In the data rows, 128 means zero.
Every row has a hidden score from 0 to 30. What is each row's score? 15 is about the middle. The score is a weighted sum of the row's numbers plus the product of two more (or one squared), each taken from its middle value.
124,155,153,115,127,100,131,114,103,127,118,153,148,153,160,118,90,101 >> 14
106,120,157,169,100,117,165,105,159,165,116,177,171,169,125,176,108,104 >> 15
107,130,159,146,108,119,154,104,141,159,118,159,161,168,125,171,95,93 >> 16
141,127,100,98,153,143,90,154,123,107,131,104,92,93,115,93,158,144 >> 10
135,164,145,102,118,128,119,135,87,124,136,110,123,135,165,105,97,118 >> 13
149,165,139,103,137,112,125,116,85,121,126,133,126,135,165,102,108,112 >> 19
94,107,156,185,84,134,175,107,186,167,122,175,170,165,103,183,115,99 >> 4
107,128,162,152,89,106,168,94,135,150,135,146,170,157,157,139,98,115 >> 16
138,93,80,114,158,147,94,145,146,105,126,95,91,88,91,115,172,170 >> 15
114,118,157,165,100,113,179,108,151,159,127,167,172,173,133,171,102,96 >> 20
111,119,158,172,104,121,167,103,158,162,122,178,169,167,119,178,104,102 >> 17
138,137,109,101,150,142,99,153,108,110,121,121,97,108,121,99,140,144 >> 16
105,113,142,183,94,130,158,102,175,163,107,180,185,163,103,199,121,98 >> 5
92,104,155,191,101,139,170,110,178,171,110,197,170,176,102,199,115,85 >> 12
141,155,159,114,120,113,133,116,90,133,127,140,133,148,167,116,95,112 >> 18
137,69,80,140,171,141,111,147,171,93,130,92,96,77,88,127,185,184 >> 23
110,128,168,157,100,121,174,107,151,161,124,149,164,163,146,156,94,99 >> 13
143,126,90,103,148,147,87,147,126,96,130,104,90,99,107,97,162,153 >> 8
112,133,167,160,103,105,175,112,134,155,133,170,160,168,148,159,92,93 >> 20
110,150,165,131,103,111,150,110,110,138,130,148,148,160,178,126,89,106 >> 12
95,103,155,196,100,136,167,103,182,172,118,186,175,165,89,193,132,83 >> 3
146,160,110,96,140,123,97,135,93,105,121,125,116,116,148,87,123,138 >> 11
142,140,118,102,127,142,114,135,94,127,146,99,107,113,148,93,127,142 >> 17
125,147,165,143,118,103,149,113,110,139,125,156,157,158,180,115,87,112 >> 20
108,123,164,163,90,118,166,112,140,155,127,154,165,165,148,157,97,100 >> 14
141,160,145,110,125,118,118,124,89,117,140,123,123,122,174,90,100,125 >> 15
100,116,154,177,99,127,173,116,166,163,116,165,173,163,107,190,111,95 >> 10
113,141,162,146,100,107,170,112,125,142,132,134,163,154,156,148,88,109 >> 18
113,131,162,160,99,116,171,109,139,158,128,163,166,165,151,157,102,94 >> 16
138,123,91,104,141,145,88,141,124,106,134,87,88,97,120,97,163,164 >> 10
152,164,113,95,131,119,101,152,96,116,131,103,98,112,141,101,127,142 >> 14
143,162,132,95,141,124,112,129,85,120,129,119,115,123,159,96,114,120 >> 16
148,140,111,96,144,140,94,145,103,113,131,116,105,104,132,99,138,131 >> 13
125,157,163,113,130,110,124,119,93,119,127,152,136,147,173,100,98,108 >> 16
140,161,135,82,122,135,114,121,76,123,125,109,112,121,154,100,116,134 >> 14
144,139,115,87,132,128,96,143,99,118,141,98,98,104,136,93,131,136 >> 14
139,139,113,95,138,139,98,140,99,115,137,92,92,106,128,98,143,143 >> 13
143,114,100,107,164,151,84,152,124,103,125,111,89,94,101,105,163,147 >> 14
149,142,101,91,142,133,93,148,100,102,131,99,95,99,126,103,148,146 >> 14
126,158,157,116,109,110,141,124,98,137,137,126,133,145,161,112,88,117 >> 17
154,87,80,119,166,142,100,156,150,111,127,87,92,81,73,133,186,176 >> 29
135,99,92,115,158,146,102,152,136,109,130,95,94,83,91,119,174,172 >> 21
92,113,160,177,84,123,177,107,176,164,125,166,169,167,124,176,111,100 >> 5
146,109,84,111,162,146,91,150,136,108,129,97,90,90,92,113,174,169 >> 18
143,158,125,99,134,132,103,132,98,123,140,113,101,118,151,96,124,130 >> 14
142,149,118,97,130,133,99,147,100,118,146,109,105,114,146,80,125,138 >> 14
108,126,157,172,94,118,175,106,157,167,129,156,171,163,131,175,104,106 >> 14
136,135,98,110,152,149,88,148,118,106,135,103,94,93,117,99,157,150 >> 7
111,137,161,146,114,113,162,115,121,142,120,148,159,163,159,142,86,89 >> 8
149,128,94,101,149,150,103,144,107,103,131,106,92,102,120,100,154,146 >> 14
137,140,118,90,137,139,95,139,99,110,135,115,99,112,143,84,136,137 >> 5
140,80,85,123,170,147,95,158,159,108,126,85,89,84,74,136,184,172 >> 24
114,128,155,164,102,116,172,115,151,149,118,165,160,167,129,175,102,93 >> 13
145,160,133,95,122,124,106,124,89,122,140,102,112,120,149,82,121,134 >> 15
104,105,145,203,82,141,174,108,194,184,129,150,164,159,83,204,130,95 >> 11
146,150,131,91,119,127,107,130,89,125,135,105,107,123,151,97,123,129 >> 8
94,121,168,166,87,117,179,101,163,164,129,157,169,167,148,169,97,95 >> 8
138,154,133,102,125,125,110,136,89,114,135,115,119,126,157,91,119,126 >> 14
102,139,174,145,117,104,147,93,130,155,118,170,169,170,145,160,97,94 >> 18
140,150,126,93,134,139,93,130,84,117,122,123,114,121,138,107,119,123 >> 16
142,158,134,102,132,116,115,126,87,109,126,136,125,132,166,95,110,127 >> 16
138,100,86,115,156,138,94,155,149,94,130,104,92,94,95,105,173,161 >> 15
124,154,171,127,108,106,152,98,111,143,136,133,147,153,166,129,92,107 >> 16
138,97,92,112,158,138,95,146,131,106,137,88,88,89,94,112,165,171 >> 20
136,146,111,93,132,139,94,143,94,101,131,108,104,108,139,97,136,135 >> 12
111,138,166,142,108,113,162,110,122,151,124,155,169,166,155,148,94,88 >> 15
133,158,158,130,113,114,143,105,105,127,132,146,146,150,167,122,96,109 >> 16
113,142,158,146,110,97,155,108,114,136,129,158,158,156,165,131,89,105 >> 17
143,159,156,100,128,112,133,126,83,135,127,141,132,145,162,113,93,99 >> 21
146,143,121,93,144,124,89,131,102,104,126,120,100,112,142,96,133,133 >> 12
147,153,120,100,134,137,106,135,89,126,134,97,107,112,138,96,128,135 >> 14
130,153,143,108,129,130,116,131,89,129,126,135,128,141,175,106,111,111 >> 16
146,132,98,86,151,136,88,145,120,112,130,88,90,97,117,104,149,150 >> 14
118,141,164,147,105,101,172,109,122,144,131,151,159,161,158,145,92,100 >> 20
124,142,155,130,106,109,155,107,115,152,131,135,155,149,158,145,93,117 >> 23
132,161,152,114,106,102,125,116,88,139,138,128,138,136,172,120,90,120 >> 19
136,105,93,109,163,141,100,151,141,88,128,104,89,87,94,118,173,158 >> 12
137,159,139,96,125,123,113,125,88,119,125,118,126,137,162,117,100,123 >> 15
108,110,155,194,91,132,177,115,190,163,126,180,172,167,103,190,131,92 >> 16
96,116,157,184,95,115,181,102,169,167,126,158,179,166,120,171,120,96 >> 5
128,160,154,112,120,112,141,118,89,134,129,117,136,137,169,121,97,114 >> 22
149,121,93,101,157,141,90,152,119,105,129,95,92,96,99,114,157,155 >> 17
147,87,79,119,168,141,101,159,149,97,121,93,94,84,78,128,173,165 >> 17
119,135,165,151,113,109,172,106,121,140,138,162,159,166,168,126,89,105 >> 21
146,103,75,106,166,154,85,163,139,99,113,95,91,85,83,110,177,160 >> 10
148,154,114,92,132,141,106,149,98,115,132,105,107,112,140,95,132,132 >> 11
153,114,77,98,159,142,94,149,120,107,116,105,95,94,91,107,167,159 >> 18
159,90,74,120,171,143,101,147,141,103,120,113,94,93,81,119,172,160 >> 28
131,75,87,127,176,139,107,156,175,108,121,88,87,88,79,137,181,183 >> 19
130,159,152,109,108,116,143,120,93,134,128,126,143,144,169,102,89,116 >> 16
124,149,161,124,108,112,144,106,102,131,119,139,159,159,166,128,90,107 >> 16
137,89,86,124,153,147,112,150,152,105,135,73,99,87,97,113,172,181 >> 20
96,103,146,199,93,128,168,106,182,171,120,186,176,165,106,187,124,90 >> 4
143,149,117,94,132,143,97,141,102,116,132,108,101,108,132,93,141,146 >> 6
112,127,163,164,106,110,171,102,156,161,123,165,171,165,127,160,98,97 >> 12
117,146,168,140,118,113,164,114,126,144,122,155,150,169,146,158,88,99 >> 19
149,138,95,90,150,127,87,158,106,107,128,99,98,94,106,101,154,147 >> 12
106,123,157,173,96,108,177,104,156,168,136,155,169,158,117,178,109,102 >> 15
126,165,154,111,115,127,132,119,95,132,136,128,126,142,166,100,97,111 >> 12
146,102,81,110,181,138,98,159,138,98,115,125,94,93,76,108,177,151 >> 15
134,160,163,127,107,100,149,115,100,128,136,139,143,151,181,108,88,111 >> 18
98,106,144,189,100,133,170,105,181,170,123,189,176,165,93,193,128,93 >> 11
100,109,153,184,99,120,176,97,177,159,121,179,174,164,108,184,109,99 >> 13
147,127,98,95,154,151,86,145,114,107,133,103,89,93,115,97,154,137 >> 12
112,135,160,143,112,105,168,115,123,147,129,152,156,159,148,152,94,106 >> 29
142,164,130,95,126,128,123,147,83,114,130,125,120,122,159,95,120,124 >> 21
140,85,79,116,170,153,96,151,150,96,120,92,92,91,91,126,179,168 >> 19
94,101,147,198,92,144,176,111,186,163,122,182,177,168,101,192,128,86 >> 5
99,120,164,166,107,127,169,100,153,161,119,191,172,176,123,171,111,86 >> 20
115,138,166,146,112,108,159,109,125,152,127,165,158,162,142,159,89,96 >> 22
93,103,149,195,86,133,174,110,196,170,130,170,172,158,103,189,132,102 >> 8
156,107,82,110,163,135,106,160,136,97,127,86,85,87,90,110,174,158 >> 22
137,76,77,129,165,139,113,166,164,98,127,90,91,78,78,126,181,173 >> 16
143,118,91,106,138,154,96,151,129,104,139,89,98,87,110,101,154,164 >> 10
139,91,78,114,154,142,102,161,144,105,135,80,96,79,88,125,175,189 >> 21
147,139,98,93,156,121,95,144,106,109,126,114,103,104,129,90,150,142 >> 15
146,105,90,112,163,135,92,150,134,101,131,100,83,86,101,101,178,157 >> 22
150,78,78,124,178,150,89,155,161,101,119,97,90,81,73,137,183,170 >> 29
143,170,142,97,114,108,121,128,89,127,137,121,117,134,166,98,113,125 >> 8
142,101,78,113,174,154,98,155,140,100,125,99,96,87,78,116,180,161 >> 12
144,120,86,101,153,127,93,148,119,102,135,84,94,88,98,110,165,159 >> 15
108,110,144,189,99,118,177,108,171,167,112,180,177,168,109,187,115,97 >> 9
142,154,132,100,133,124,105,129,86,109,125,130,113,129,147,97,116,128 >> 13
135,74,78,129,173,152,102,142,154,103,121,90,89,89,76,140,191,169 >> 21
144,98,85,111,153,146,88,163,150,110,129,88,86,79,90,121,179,171 >> 16
140,156,120,97,127,123,113,140,95,110,138,103,116,117,154,85,126,142 >> 14
114,139,169,138,106,115,162,106,122,140,125,163,160,163,159,149,82,93 >> 18
142,156,128,107,133,124,118,132,92,122,134,118,109,123,153,88,113,126 >> 14
120,163,155,100,123,118,109,118,98,127,126,123,131,140,170,96,101,113 >> 9
146,157,119,96,141,122,99,139,88,119,122,118,110,117,147,97,120,127 >> 11
138,69,86,126,174,154,95,157,170,96,120,97,91,85,77,129,180,178 >> 20
154,89,72,122,176,142,100,160,142,101,121,104,94,89,78,124,178,167 >> 21
139,74,70,125,185,146,112,161,165,93,112,81,96,84,67,135,184,172 >> 10
106,106,153,182,105,127,172,108,173,165,118,186,168,166,108,185,109,90 >> 12
140,97,91,121,163,142,104,157,148,101,136,98,97,83,81,119,178,169 >> 17
148,161,114,96,139,115,96,147,85,108,124,124,105,121,145,93,130,136 >> 16
152,84,76,125,173,156,103,158,151,99,124,89,95,85,72,129,174,174 >> 20
150,125,97,88,147,146,86,132,111,113,122,113,95,94,114,96,146,146 >> 10
152,120,85,107,160,139,94,148,129,113,133,76,87,82,80,113,172,165 >> 12
136,154,142,92,118,135,100,124,93,123,134,109,115,125,158,87,113,128 >> 5
147,141,110,90,153,132,95,130,94,118,127,121,98,107,118,96,144,137 >> 22
92,101,154,196,83,139,163,102,198,174,124,177,171,158,104,194,130,96 >> 7
125,153,153,124,107,107,145,105,99,133,134,131,147,149,171,109,99,116 >> 18
125,152,162,131,119,109,146,108,102,138,126,167,159,159,162,125,92,97 >> 19
100,104,149,206,95,147,176,113,189,169,129,183,167,157,93,204,139,85 >> 6
130,168,161,106,109,108,143,116,96,149,135,125,133,146,178,110,89,116 >> 14
96,103,149,194,84,136,176,102,175,158,124,159,179,160,110,185,123,101 >> 8
141,143,115,96,129,137,94,139,95,113,132,108,101,110,139,103,123,133 >> 11
146,130,110,96,147,149,93,132,100,110,127,119,104,104,132,94,147,143 >> 14
138,148,107,100,138,135,98,144,84,106,129,111,105,110,140,93,129,125 >> 10
96,113,163,187,95,131,187,110,170,156,130,171,173,169,126,174,115,93 >> 12
153,126,94,103,156,142,99,157,113,108,137,90,93,91,111,96,162,146 >> 14
141,118,92,104,155,145,92,147,120,105,128,99,92,94,111,97,170,142 >> 13
134,165,151,116,117,106,139,113,95,129,137,133,134,137,178,101,94,113 >> 16
102,120,158,172,99,110,178,102,160,157,127,159,169,164,134,173,108,95 >> 14
146,103,76,112,165,150,86,145,142,103,117,100,95,84,78,126,179,170 >> 15
136,97,86,119,158,149,95,158,148,91,136,89,90,84,91,118,169,177 >> 13
120,155,150,116,124,107,140,108,105,145,123,138,142,152,151,137,87,106 >> 24
145,167,141,109,127,102,133,128,86,118,130,142,133,136,170,103,105,113 >> 19
117,137,161,154,108,101,163,100,128,161,130,168,160,163,150,158,102,99 >> 22
132,120,105,107,137,143,98,150,130,109,139,87,95,87,107,99,149,158 >> 9
156,145,104,96,140,134,102,141,101,113,140,100,105,103,129,85,134,146 >> 17
132,150,122,101,122,131,92,130,98,109,134,109,106,110,152,87,127,139 >> 6
93,105,151,200,89,138,172,110,194,170,127,169,167,164,86,202,139,99 >> 8
111,150,163,145,107,102,166,115,129,142,126,153,153,162,156,145,92,99 >> 15
120,151,156,133,120,100,161,113,111,144,128,143,151,159,160,141,93,110 >> 25
123,148,162,126,118,109,144,99,112,151,120,151,144,156,160,140,89,105 >> 18
150,166,130,97,133,125,113,133,83,121,136,127,114,125,153,101,126,131 >> 18
112,140,157,143,114,96,158,105,123,129,121,175,166,163,157,144,91,88 >> 18
151,155,126,96,146,134,100,135,92,113,125,134,112,121,145,89,125,123 >> 15
135,160,153,108,120,108,133,104,92,127,127,130,134,142,167,113,89,118 >> 17
112,149,158,142,105,117,158,117,124,146,125,151,162,162,154,146,90,103 >> 16
146,127,88,98,153,147,95,149,118,106,135,99,90,98,102,106,156,157 >> 16
153,119,86,103,159,141,88,141,115,115,123,115,93,96,106,111,158,145 >> 18
129,168,147,118,119,115,132,113,91,122,129,141,142,146,175,100,101,112 >> 14
95,96,142,202,96,145,164,110,199,169,117,175,169,158,93,206,136,101 >> 7
100,132,173,155,103,106,166,97,134,149,134,169,167,165,164,145,88,99 >> 19
119,153,164,128,112,107,153,110,109,142,129,133,148,161,162,138,87,104 >> 18
143,159,113,95,141,127,100,148,96,118,121,120,112,118,137,99,131,127 >> 9
146,163,133,88,126,111,110,119,89,125,131,114,122,126,158,107,103,132 >> 17
113,127,156,164,114,115,163,103,151,149,115,187,174,168,125,168,109,87 >> 12
129,155,151,117,135,109,130,116,85,127,125,158,147,147,163,120,89,108 >> 25
154,138,109,95,144,143,91,139,92,119,127,108,100,106,127,96,136,138 >> 18
131,88,79,126,150,149,98,153,151,96,138,81,82,81,92,115,177,173 >> 12
144,88,83,127,172,144,101,150,150,92,131,108,100,85,90,109,186,168 >> 21
107,125,177,165,108,119,162,105,137,158,128,180,162,172,146,158,92,91 >> 17
110,131,163,172,100,109,172,108,149,159,129,157,163,163,138,161,101,104 >> 14
